Here are some points, one per row:
0.3 & 0.2 & -0.4 & 0.0 & 0.1 & -0.3 & -1.9 & -1.0 & -1.8 & -1.2 & 2.1 & 0.3 & -1.6 & 0.2 & 1.0 & -1.2 & 0.9 & -1.3 & -0.3 & 1.3 & -0.8 & 1.5 & -1.7 & -0.9 \\
-1.1 & 0.1 & -0.2 & 0.0 & -0.9 & -0.3 & -0.7 & 2.2 & 0.1 & -1.8 & 1.0 & -0.1 & 1.0 & 0.3 & -1.4 & 1.1 & -0.8 & 0.1 & 0.6 & 0.9 & -1.4 & -1.1 & -1.4 & 0.8 \\
1.5 & 0.8 & 0.5 & 1.1 & 0.8 & 0.7 & -1.4 & -0.8 & 0.6 & 0.1 & 0.5 & -0.5 & -0.7 & -1.3 & -0.5 & -2.2 & -0.9 & 0.8 & 0.1 & -0.8 & -0.9 & 0.5 & 0.6 & 2.1 \\
-0.3 & 0.0 & 1.1 & -1.0 & -0.5 & -1.4 & 0.1 & 0.5 & 1.5 & 1.5 & 1.2 & 1.1 & -0.5 & -0.1 & 0.2 & -1.5 & -1.2 & -0.4 & -0.9 & 1.7 & -0.1 & -1.0 & 2.7 & 0.6 \\
0.8 & -0.4 & 0.8 & -0.4 & 0.2 & 1.7 & 1.1 & -0.7 & 0.5 & 0.3 & 2.0 & -1.5 & -0.2 & 2.0 & -1.5 & 1.1 & 0.1 & 0.1 & -0.9 & 0.8 & 0.0 & 1.0 & -0.2 & -1.0 \\
0.6 & -0.4 & 2.7 & 0.9 & -0.8 & 0.9 & 0.3 & 0.0 & 0.2 & 1.1 & -0.4 & 1.1 & -0.2 & 0.4 & 0.7 & 1.5 & 1.4 & -0.1 & -1.2 & 0.1 & -1.9 & -0.8 & -3.1 & -0.5 \\
-1.7 & -0.4 & -1.0 & 0.6 & -0.1 & -0.9 & 0.7 & -0.8 & 0.3 & 0.7 & 0.8 & 0.5 & -1.3 & 1.4 & -0.9 & -0.5 & 1.0 & 0.8 & 0.3 & -1.0 & 1.6 & -2.6 & 0.0 & 0.7 \\
0.5 & 0.6 & -0.7 & 0.4 & -1.3 & 1.0 & 0.4 & 0.4 & -0.3 & 1.6 & -1.1 & 0.9 & -0.5 & -1.1 & -1.0 & 0.2 & 0.4 & 0.9 & 1.7 & 2.2 & 0.8 & 2.1 & -0.8 & 0.5 \\
0.6 & -0.3 & -1.0 & -1.1 & -0.7 & 1.5 & 1.6 & -0.8 & 0.1 & -0.3 & -0.6 & 1.8 & 0.0 & -1.6 & -0.8 & 0.5 & -0.3 & -1.3 & 0.4 & -1.4 & -0.8 & -0.7 & 1.4 & 0.0 \\
-0.3 & -1.0 & 0.2 & 1.7 & 0.0 & -0.9 & -2.0 & -1.3 & 0.4 & -0.7 & 0.5 & -1.5 & -0.1 & -0.5 & -0.2 & 2.4 & -0.8 & -1.5 & 1.1 & 0.4 & 0.5 & 0.4 & 0.0 & 0.5 \\
1.2 & 0.4 & 0.0 & 1.0 & -1.5 & -0.4 & 0.4 & 0.9 & 0.3 & -0.5 & -0.5 & -0.3 & 0.9 & -0.9 & -1.6 & -1.1 & 0.7 & -0.7 & -2.4 & -1.2 & 2.2 & -0.7 & -0.5 & 0.5 \\
0.4 & 0.7 & 0.7 & -0.2 & 0.4 & -0.4 & 1.3 & -0.4 & -0.3 & -0.7 & -1.7 & -1.2 & 1.1 & -0.3 & 0.3 & -0.8 & 0.2 & 0.9 & 2.7 & 0.9 & 1.4 & 0.2 & 0.6 & -2.9 \\
0.9 & -0.5 & -0.6 & -2.4 & -0.9 & -0.4 & 0.2 & 1.4 & -0.3 & 0.5 & 0.0 & -0.8 & 0.2 & -0.2 & 2.7 & -0.2 & -0.9 & 0.6 & 0.2 & -0.7 & 1.3 & -0.3 & 0.3 & 0.4 \\
-2.2 & -0.7 & 1.0 & -0.7 & 1.0 & 1.2 & -0.1 & 0.4 & -1.4 & -0.6 & -1.8 & -0.2 & -1.0 & -0.3 & -0.7 & -0.9 & -1.3 & 0.5 & -0.9 & -1.1 & 0.4 & 1.1 & -1.2 & -0.6 \\
-0.8 & -0.5 & -0.7 & 0.1 & -0.8 & 0.2 & 0.3 & -0.2 & 1.0 & -1.1 & 1.3 & 0.6 & 1.5 & 1.1 & 0.6 & -1.0 & -0.7 & 0.6 & 0.7 & 0.5 & 0.0 & 0.9 & -1.7 & 1.7 \\
-1.0 & 0.5 & -1.0 & -2.6 & 0.3 & -0.5 & 0.3 & -1.4 & 0.8 & -0.6 & -0.5 & -0.4 & -0.9 & -1.0 & -0.4 & 0.4 & 0.2 & 0.1 & -0.5 & 0.3 & 0.1 & -0.8 & -1.5 & -0.9 \\
-0.6 & 1.5 & -0.4 & 0.3 & -0.2 & -0.5 & -0.9 & 0.2 & 0.9 & -1.2 & -1.0 & 1.0 & 0.1 & -0.3 & 0.8 & 0.3 & 0.8 & 1.7 & -0.5 & -0.4 & 0.4 & 0.4 & 1.2 & -3.0 \\
0.4 & -3.4 & -0.9 & 1.0 & 1.5 & -0.1 & 1.0 & 0.9 & -0.2 & -0.8 & 0.2 & 0.3 & 0.4 & -0.2 & 1.2 & 0.1 & 0.8 & -0.1 & 0.2 & 0.2 & -1.0 & 0.1 & 1.2 & -0.1 \\
2.3 & 0.8 & 0.1 & 0.6 & 1.8 & -2.3 & 0.2 & 0.6 & -0.1 & 0.1 & 1.0 & 0.6 & -0.2 & 0.9 & -0.6 & 0.6 & -0.7 & 0.7 & 0.3 & -0.6 & -0.9 & -0.1 & -0.6 & 0.8 \\
-1.3 & 0.3 & -0.5 & 0.8 & -1.3 & -1.0 & 0.2 & 0.6 & -0.9 & 2.1 & 0.8 & -0.4 & 0.7 & -0.4 & 0.0 & 0.2 & -1.0 & -0.7 & -0.2 & -1.9 & 0.0 & 0.8 & -0.5 & -2.4 \\
0.4 & 0.8 & 0.5 & 0.6 & -1.8 & -0.5 & 1.8 & -0.2 & -1.0 & -1.0 & 0.2 & -0.3 & -1.0 & 1.1 & 0.8 & -0.5 & 0.2 & -0.3 & -0.2 & -0.1 & -1.5 & 0.5 & 2.3 & 1.4 \\
-0.6 & 1.3 & -0.1 & 0.9 & 2.3 & 1.1 & 0.7 & -0.2 & -1.2 & 0.4 & -1.4 & 0.1 & 1.0 & -1.3 & 0.9 & 0.4 & -1.0 & 0.0 & -0.8 & 1.3 & 0.8 & -1.8 & 0.5 & -0.5 \\
0.3 & -1.3 & 0.1 & -0.5 & -0.2 & -0.2 & -3.0 & -0.7 & -1.0 & 0.9 & -0.5 & -0.3 & 2.7 & 1.0 & -0.2 & -0.1 & 1.1 & -0.5 & 0.3 & 0.3 & -1.3 & -0.4 & 0.7 & 1.1 \\
0.8 & -0.3 & -1.4 & -0.4 & 0.6 & 1.4 & -0.8 & 0.2 & 1.3 & 0.5 & -2.1 & -0.5 & -1.2 & 1.4 & -0.5 & 0.8 & -0.7 & 0.2 & -0.3 & -0.2 & -0.2 & 0.2 & 0.2 & -0.5 \\
-1.2 & 1.3 & 1.3 & -0.6 & 1.7 & 0.5 & 0.0 & 0.5 & 0.4 & 0.6 & -0.1 & -0.1 & -0.4 & -0.2 & 1.2 & 0.5 & 2.7 & -1.0 & 0.2 & -1.4 & 1.2 & 0.5 & 1.2 & 2.0 \\
Along one direction, these points spread out more than along any other. Take the direction at right angles to it along which they spread out most. Then take the direction at right angles to both along which they spread out most. Go by this last direction. For each point below, how far along it does it lie, from 0 to 99? 50 is the average, and the first point above lies past it. One standard deviation of the points above along it is 16.
0.8 & -0.3 & -1.4 & -0.4 & 0.6 & 1.4 & -0.8 & 0.2 & 1.3 & 0.5 & -2.1 & -0.5 & -1.2 & 1.4 & -0.5 & 0.8 & -0.7 & 0.2 & -0.3 & -0.2 & -0.2 & 0.2 & 0.2 & -0.5 \\ -> 51
0.3 & -1.3 & 0.1 & -0.5 & -0.2 & -0.2 & -3.0 & -0.7 & -1.0 & 0.9 & -0.5 & -0.3 & 2.7 & 1.0 & -0.2 & -0.1 & 1.1 & -0.5 & 0.3 & 0.3 & -1.3 & -0.4 & 0.7 & 1.1 \\ -> 71
0.4 & 0.8 & 0.5 & 0.6 & -1.8 & -0.5 & 1.8 & -0.2 & -1.0 & -1.0 & 0.2 & -0.3 & -1.0 & 1.1 & 0.8 & -0.5 & 0.2 & -0.3 & -0.2 & -0.1 & -1.5 & 0.5 & 2.3 & 1.4 \\ -> 54
-1.0 & 0.5 & -1.0 & -2.6 & 0.3 & -0.5 & 0.3 & -1.4 & 0.8 & -0.6 & -0.5 & -0.4 & -0.9 & -1.0 & -0.4 & 0.4 & 0.2 & 0.1 & -0.5 & 0.3 & 0.1 & -0.8 & -1.5 & -0.9 \\ -> 38
-0.6 & 1.3 & -0.1 & 0.9 & 2.3 & 1.1 & 0.7 & -0.2 & -1.2 & 0.4 & -1.4 & 0.1 & 1.0 & -1.3 & 0.9 & 0.4 & -1.0 & 0.0 & -0.8 & 1.3 & 0.8 & -1.8 & 0.5 & -0.5 \\ -> 55
1.2 & 0.4 & 0.0 & 1.0 & -1.5 & -0.4 & 0.4 & 0.9 & 0.3 & -0.5 & -0.5 & -0.3 & 0.9 & -0.9 & -1.6 & -1.1 & 0.7 & -0.7 & -2.4 & -1.2 & 2.2 & -0.7 & -0.5 & 0.5 \\ -> 18
-0.8 & -0.5 & -0.7 & 0.1 & -0.8 & 0.2 & 0.3 & -0.2 & 1.0 & -1.1 & 1.3 & 0.6 & 1.5 & 1.1 & 0.6 & -1.0 & -0.7 & 0.6 & 0.7 & 0.5 & 0.0 & 0.9 & -1.7 & 1.7 \\ -> 53
0.6 & -0.4 & 2.7 & 0.9 & -0.8 & 0.9 & 0.3 & 0.0 & 0.2 & 1.1 & -0.4 & 1.1 & -0.2 & 0.4 & 0.7 & 1.5 & 1.4 & -0.1 & -1.2 & 0.1 & -1.9 & -0.8 & -3.1 & -0.5 \\ -> 19
-1.1 & 0.1 & -0.2 & 0.0 & -0.9 & -0.3 & -0.7 & 2.2 & 0.1 & -1.8 & 1.0 & -0.1 & 1.0 & 0.3 & -1.4 & 1.1 & -0.8 & 0.1 & 0.6 & 0.9 & -1.4 & -1.1 & -1.4 & 0.8 \\ -> 44
1.5 & 0.8 & 0.5 & 1.1 & 0.8 & 0.7 & -1.4 & -0.8 & 0.6 & 0.1 & 0.5 & -0.5 & -0.7 & -1.3 & -0.5 & -2.2 & -0.9 & 0.8 & 0.1 & -0.8 & -0.9 & 0.5 & 0.6 & 2.1 \\ -> 58
